128 stands for zero in the data rows.
Some points:
[116 143 147 102 138  92  77 156 130  77 112 121 122 118 120 114  86  15 160 138 140 163  91  77 166 174 230 104 119 172 163 182  90 185 134 187 165 124 129 164 123  75 140 186  98 108 200  83]
[138  98 111  83  94 131  90 165 167 113 203  41  86 121  98 115 163 119  82 157 189  85 150 213 140 165 121 160 148 151 164 196  73 105 203  77  84 117 109  77 188 143 146 143 137  74 112  98]
[105 140 183  80 140 181  88  79 102  76 150 196 217 139 123 134 181 162 154  40 128 164 196 124 178 176 129 141 125 106 107 112 100 150 179 107  69 124 139 115 151 141 100 190 183 168 193 147]
[100 144 178 120  94 127  95 113 124 167 122 116 121 134 126 124  99 125  45  68 195 140  92  74 155  60  89  98 150 147 182  60 103 194 138  50 132 138 140 108  94  39 179 113 139 114 100 186]
[146 142 205 200 130 134  90 185  38 176 173  92 120  94 105 130 131 136 152 131 183 149 163  69  87  38 103 157 164  83 116 145 127  80 129 127 108  37 168 144  97 141 119 157 119 115 171  65]
[177 126 108 143 100  67 171  99  62 149 120 105 101 114  42 172 159 131 110 151  76  74 120 161 164  95 148 169 115 104 186  72 132 211 179 106 161 140  77 143  91 185 157 170 103 218 177 104]
[157 124 133 119 141  42 153 106  86 128 112 174 117  89 127 108 100 142 128 157 185  63 232  95  97 147 154 181 152 199  73 126 149 186 128 137  97 113  61 131 132 112  64 122 125  61  91 198]
[144 181 190 159 118 118 150 116 124  87 133 118 132 173 143 163  74 188 111 138 187 181 107 203 157 163 105 145  67 227  44 143 105 115 100 131 123 111 112 123  74 141 181  91  76 190 118  74]
[144  95 107 124 116 133 187 107 129  96  56  81  92 124 163 141 169 134 170 131 140 217 141 131 185 107 123 117 115  61 142 143 106  82 178 135 115  54  52 213 120  78 111 135  89 131  79 191]
[116 134 164 158   0 118 178 104 181 106 113 151 131 153 147  88 103 144 102 107 132  73 129  70 102  91 171  80 156 111 131 229  71 100 108 100 142 142 110 160 152 202  98  96 142 176 160 153]
[ 81 147 135 152 150  71 146 183 158 114 170 151  54 124 155 164 224 166  92 110 105 145  92 109 103 156 141  44 151 141 121  65 128  85 118 142 116 138  27 115  68 155 109 152 185  81 164 105]
[ 91  31 100 152 113 135 151  71 140 124 146 106 170  32  82 154 105 102  90 165 117 172 146 178  65 119 118 111 121 140 104 119 114 114  69 168  92 120 130 172 162  66 181  75 179 141 218 142]
[238 133 118 191 179 121 123 146 146  77 165  89 131 153 145 147 125  94 123  91 121 139 152  78  73 131  84 103  53  67  80 134 116 168  89  89 119 236  91 112 191 110 152 154 108 116 142 139]
[175  96 102 126 134  75  96 159  96 126  72 169 157 188 124  52 163 112  45 124 143 195 123 201 161 105 101 123 197  83 111 144 102 136  72 208 161 136 156  61 125 181 140 131 100 101 151 177]
[ 72 151 119 111  82 148 115  97 135 111 167 155 107 124 120 129 170 158 237 183 160 165 105 158  58 135 135 164 125  97 132 124 147 146  94  71 230 124 103  27 139  83 113 115  67 128 162 175]
[104 177  86 114 163 254 109 109  92 211 121  91 145 131 124 111 139 114  62 177 150 156  98 130 126 112 178  85 135 131  62 164 195 170 132 106 118 171  70 162 131 155  50 131 124 136 128 116]
[132 128 180 127 223 114  92 122 162 193 119 150 170 180  96 171 131 145 167 152 147 167 159 178  95 120 128 136 110 143 255 153  66 131 103 114 135 178 103 185 110 167  82  60 149 112 102 131]
[ 93 145  96 133 173 152 179  75 148 122 155 208 106 153 164 136  97 186 103  93 138 126  59 125  83  72 179 189 121  96 174 143 134 186 134 188  64  89 125 127 201 157 195 151  91  79 105  81]
[ 62 141 120  69 180 117 143 131 174 153  84  88 146  55 188 145 188  72 106  78 101  78 157 116  85 117  39 124 123 146 112 129  68 170 137 129 148  97 163 120 102 170 100 117  10 153 148 104]
[122 138 147  80 160 168 101 114  95 151 163 115  32 148 139 115  96 172 109 138  31 104 204 101 198 118 174 124 121 107  83  92  60 104 124 154 188 129 127 117 188 102 147  21 109 117 145 109]
[146 141 212  47  89 128  86 147 160 110 114  75 143  56 109 108  99 216 141 139 124 113  92 141 133 107  94 115 157 125 150  85 188 112  72 206 142 189 117 168 205 132 110 204  99 138  90 117]
[159 129 123 169 128 147 127 176 140 190 156 164  99  56 162  88 157  97 234 118  70 165  87 155 169 135 134 132 202 197  93 134  87 164  91  95  70 138 139 156 161 164 188 131 151 175  73 172]
[ 98  53 179 164 124 145 146  81 106  81 212 114 169 132 205 149 112  78 125 155 121 110 139 138 149 131 179 136 166 113 128  72 149  77 152 137 121 218 182 154  62 163 130 141  57  92  84 153]
[199  32  65  87 104 183  87 119 103 152 116 236 142 100  96 123  84 152 129 106 114 110  94  87 113 149  77 108 120 155 128 168 110  56 133  92 166 145  91 145  74 128 149 160  84  97 114  76]
[ 99  99 162  93 114 155 150 130 115 156 138 101  11 197  78  91 130 109 113  85  84 163 138 106  61 219  91 161 106 149 155 169 218 133 129 145  94 134 185 159  88 148 158 145 112 139 143 195]
[120 138  67 188 128 127  41 119 125  97  99 171  94 158 215  89 120  88  96 167 150 111 173 146 130 159 108 135 147 151 195  68 202  82 110  83 117  99 116 150 197 129 125 119 117 209 155  87]
[160  96 142  20 154  91 206 122  95 102 134 113 161 216 180 134 158  85 142 184 110 135  60  88 115  78  91 172 154 189 101 116 146 104 105  80 160 101 153 151 170 121 121 124 215 117 154  94]
[152 113 137 185 164 102 126  43 185 189  96  68 161 139 153 193 110 179 152 132  94 106 135  87 180 195  96  97 237 123 140 194 191 148 158 138 153  99 128  59 116  96 160 139 148 110 148 111]
[ 78 102  43 135 111 121 131 174 128 136 155  88 193 209  75  92  92 187 170 214 121 137 148  50 126 152 112  59 114 138 131  63  78 158 136 147  61  92 155 106 130 145 125 147 103 150  99 131]
[114 115  78 154  91 120 133 163 135 203 114  75 159 191 130 152  72 106 165   0 115 132 154 196  84 112 193 139 121 161  95  70 130  98 143 147 189  95 106 131 158 125  97 164 154  97 121 122]
[ 76   0 171 210 181 169 140 171 116  75  92 145  83 113 115 106 118 155 142 118 146  71  76 142 192 119 112 127  58 131 113 145 142 181 109 115 173 109 150  95 146 140  53 132 175 139 117 123]
[187 117 150 101 105 154 110 153 165 152 155 106 195 145 135  88 177 113 124 102 130  55  76 124 134 204 186 177 106  50 127 100 157 142  50 140  97  66  94 136  64  88 136  49 134 147 110 117]
[ 36 174 100 115 158  62 167 110  52 118 144 134 122 127 116  52  79  99 149 103 134 112 135 164 121 159  85 113 162  42 116 184 119 113 111 123 137 183 107 139 101  61 131 141 176 175  45  60]
[151 166 153 105 134 146 192 241 152 125 172 191 165  85 147 190  25  75  73 157 103 161 143 139 126 147  97 107 126  89 165 132 168 132 196 135 163  82 110  91 141 130 112 105 148 165 118 183]
[126 182  72 148 167 188 128 177 129 101  60  95 131 120 184 116 107 199 133 166 154  68 100 134  97 146 134 203 138 119 111 121  75 109 178 136 167 171 171 187  78 115 178 159 181 115 184 201]
[108 148 201 129 124 139  91 107 184 143  48 175 132 162  94 113 158  61 160 194  96  70 149 178 102  78 127  75  71 107  68 106 151 112 187 122 104 106 113 107 120 135 215 158 152  83  77 122]
[189 131 129 125 122  98 156 111  78 188 123 141 127  82 179  86 189 152 154 113 166 132 103 116  90 135 156  62  49 166 170 131 146  92 230 197 115 168 195  67 149  92 112  81 139 166 123 117]
[150 154  44  96  88 171 141 131 156  92 184 154 101 158 118 202 169 105 161 114 177  77 187 147 202  37  88  96 115 157 140 173 178 145  63 201 121 156 171 145  78  91 127 136 154 130 119 130]
[ 84 207 119 177  83 158 128 120  44 103  69 103 173 106  92 172 133  79 146 116  74 112  84  94 175 141  71 177  93 155 181 130 132  76 108 158  84 136  97  73 153 161 106  69 126  49 133 144]
[108 133  93 109  72  45 115 184 166 137  76 155 129  91 131 160 129 174 137 120 129 185 151 122 167 141 156 152  97  67  88 121 197 161 151  49 104 168 221 175 133 148 127  59 133  66 135  63]
[148 177  94 181 170  96  94  88 196  57 183 154 152 114  11 122 174 124  81 121 103 122  79 108 114 118 138 140 168 162  86 116 132  84 165 134 180  98 193 177 146 108  77 105 111 153  77 153]
[175 161 110  94 152 135 149  73 158 112  81  99  77  72 122 137  81 125 100 142  93 174 157 120 113 115 199 139 100 118 152 105  93  80  48  73  88 101 192  28  66 153  76 200 173 145  88 126]
Along one direction, these points spread out more than along any other. Take the direction at right angles to it along which they spread out most. Go by this last direction. For each point below, how far along it does it lie, from 0 to 99? 50 is the average, and the first point above lies past it. One standard deviation of the points above along it is 16.
[126 182  72 148 167 188 128 177 129 101  60  95 131 120 184 116 107 199 133 166 154  68 100 134  97 146 134 203 138 119 111 121  75 109 178 136 167 171 171 187  78 115 178 159 181 115 184 201] >> 33
[175 161 110  94 152 135 149  73 158 112  81  99  77  72 122 137  81 125 100 142  93 174 157 120 113 115 199 139 100 118 152 105  93  80  48  73  88 101 192  28  66 153  76 200 173 145  88 126] >> 51
[238 133 118 191 179 121 123 146 146  77 165  89 131 153 145 147 125  94 123  91 121 139 152  78  73 131  84 103  53  67  80 134 116 168  89  89 119 236  91 112 191 110 152 154 108 116 142 139] >> 57
[114 115  78 154  91 120 133 163 135 203 114  75 159 191 130 152  72 106 165   0 115 132 154 196  84 112 193 139 121 161  95  70 130  98 143 147 189  95 106 131 158 125  97 164 154  97 121 122] >> 22
[108 148 201 129 124 139  91 107 184 143  48 175 132 162  94 113 158  61 160 194  96  70 149 178 102  78 127  75  71 107  68 106 151 112 187 122 104 106 113 107 120 135 215 158 152  83  77 122] >> 35
[157 124 133 119 141  42 153 106  86 128 112 174 117  89 127 108 100 142 128 157 185  63 232  95  97 147 154 181 152 199  73 126 149 186 128 137  97 113  61 131 132 112  64 122 125  61  91 198] >> 38
[ 98  53 179 164 124 145 146  81 106  81 212 114 169 132 205 149 112  78 125 155 121 110 139 138 149 131 179 136 166 113 128  72 149  77 152 137 121 218 182 154  62 163 130 141  57  92  84 153] >> 65
[ 91  31 100 152 113 135 151  71 140 124 146 106 170  32  82 154 105 102  90 165 117 172 146 178  65 119 118 111 121 140 104 119 114 114  69 168  92 120 130 172 162  66 181  75 179 141 218 142] >> 55
[199  32  65  87 104 183  87 119 103 152 116 236 142 100  96 123  84 152 129 106 114 110  94  87 113 149  77 108 120 155 128 168 110  56 133  92 166 145  91 145  74 128 149 160  84  97 114  76] >> 63
[ 72 151 119 111  82 148 115  97 135 111 167 155 107 124 120 129 170 158 237 183 160 165 105 158  58 135 135 164 125  97 132 124 147 146  94  71 230 124 103  27 139  83 113 115  67 128 162 175] >> 33
[148 177  94 181 170  96  94  88 196  57 183 154 152 114  11 122 174 124  81 121 103 122  79 108 114 118 138 140 168 162  86 116 132  84 165 134 180  98 193 177 146 108  77 105 111 153  77 153] >> 70
